In the data rows, zero lies at 4.5, halfway between 4 and 5.
Some points, each followed by its number:
[3 5 6 7 7 8 7 6 5 5 4 2 1 0 1 0 2 2 5 6 6 8 8 7 7 7 7 8 7 9] 0
[7 5 2 3 2 2 2 3 3 3 3 3 4 5 5 6 7 7 7 5 5 4 5 3 3 3 2 1 0 0] 1
[5 5 5 5 5 5 5 5 6 6 5 6 6 5 5 6 6 5 4 4 4 5 3 4 3 5 3 2 1 0] 2
[6 5 4 3 2 2 2 3 3 3 4 4 4 4 6 6 7 6 5 5 4 5 3 4 4 2 3 1 0 0] 3
[3 4 5 4 4 3 3 3 3 4 3 6 5 6 6 6 7 6 4 4 4 3 4 3 3 2 3 4 7 8] 4
[7 5 3 1 1 1 2 2 2 2 2 3 3 5 6 6 7 7 7 7 6 5 4 5 3 3 2 1 0 0] 5
[3 3 5 6 7 7 8 8 8 9 7 7 6 4 3 4 3 4 4 4 4 4 3 3 3 3 3 3 1 0] 6
[5 6 5 5 6 5 5 5 4 5 4 3 3 2 2 2 2 4 4 5 5 6 6 7 7 7 8 9 9 9] 7
[7 4 4 4 4 4 3 4 4 3 5 5 5 5 5 7 6 6 5 4 3 4 3 4 4 3 3 1 0 0] 8
[0 1 3 4 5 6 6 7 8 8 8 7 7 6 5 4 5 5 5 5 5 5 5 5 4 3 2 2 2 3] 9
[6 5 6 5 5 4 5 4 4 4 3 3 4 3 2 2 2 3 5 5 6 7 7 7 8 9 9 9 8 7] 10
[6 6 6 5 5 4 5 5 4 4 4 3 2 2 2 2 4 3 4 5 6 6 5 7 7 9 8 9 9 8] 11
[3 4 4 4 3 2 2 2 3 3 4 4 4 7 6 7 7 6 5 4 3 4 2 4 3 2 3 4 5 8] 12
[7 4 5 5 4 4 6 5 6 5 5 6 5 5 6 5 6 6 4 4 3 4 4 4 4 4 2 2 0 0] 13
[3 3 4 6 7 8 8 9 9 8 8 7 6 4 3 2 3 3 4 3 4 4 3 3 3 2 2 3 2 1] 14
[2 5 5 4 3 3 3 3 3 4 5 6 6 7 6 6 7 5 5 4 4 3 3 3 4 3 2 4 5 7] 15
[7 4 3 1 1 1 2 2 2 2 2 2 3 4 6 6 6 7 7 7 6 6 5 4 3 3 3 2 0 0] 16
[3 5 4 4 3 4 3 3 3 3 4 5 5 6 6 7 6 5 4 4 4 4 4 3 3 3 3 4 6 7] 17
[6 6 7 6 6 6 5 5 5 5 5 4 3 2 2 2 2 3 4 4 5 5 7 6 6 6 7 9 9 9] 18
[5 6 5 5 6 6 6 6 7 7 7 7 5 5 4 5 4 5 5 4 4 3 4 4 3 3 2 2 1 0] 19
[7 4 3 1 1 0 0 1 2 1 2 2 3 3 5 5 6 7 7 7 6 6 5 4 4 3 3 1 0 0] 20
[4 5 4 3 4 3 2 3 1 3 4 4 5 6 7 7 6 5 6 5 4 4 4 3 3 3 3 4 6 9] 21
[5 6 6 7 6 6 5 5 4 4 4 3 4 3 2 2 2 3 4 5 5 6 6 6 6 6 8 8 8 9] 22
New points follow, each followed by the numbers of its five nearest points above, looking only along the 6 directions in which the numbered points spread most, nearest first.
[3 3 5 3 4 2 3 4 4 4 5 5 6 7 7 7 6 6 3 5 4 3 2 2 3 3 4 3 5 7] 15 17 4 12 21
[0 0 3 4 4 5 6 6 6 7 7 7 7 7 7 5 6 4 4 5 5 5 6 4 5 3 3 3 3 4] 9 2 15 6 19
[5 4 4 6 6 7 6 7 6 8 7 7 6 5 6 5 4 4 4 4 3 3 3 4 3 4 3 2 0 0] 19 6 2 13 14
[7 4 4 3 3 3 3 2 3 3 4 4 5 5 6 6 7 7 5 5 4 4 4 4 3 3 2 0 0 0] 3 1 8 5 16
[1 2 4 6 7 8 8 9 8 9 8 6 5 3 3 3 3 3 4 4 4 2 2 3 1 1 1 3 3 3] 14 6 9 19 2
[1 3 4 4 4 4 4 4 4 5 5 5 7 7 6 7 7 5 4 2 3 3 3 2 3 4 4 4 5 5] 15 17 4 12 21
[7 4 3 3 4 3 4 4 4 4 4 5 5 5 6 7 6 6 5 5 4 4 4 4 3 3 3 1 0 0] 8 3 1 13 2
[1 2 3 4 5 5 6 5 6 6 6 7 7 7 6 7 4 4 4 4 4 4 4 4 5 3 3 3 3 3] 9 2 19 15 13
[2 3 3 4 4 5 5 5 5 5 6 6 7 6 6 6 5 4 3 3 3 4 4 3 4 4 4 4 4 5] 15 17 4 2 9
[2 3 3 5 4 5 5 5 5 6 6 7 6 8 8 7 5 4 4 5 3 4 4 4 4 4 4 3 3 5] 15 17 2 4 9
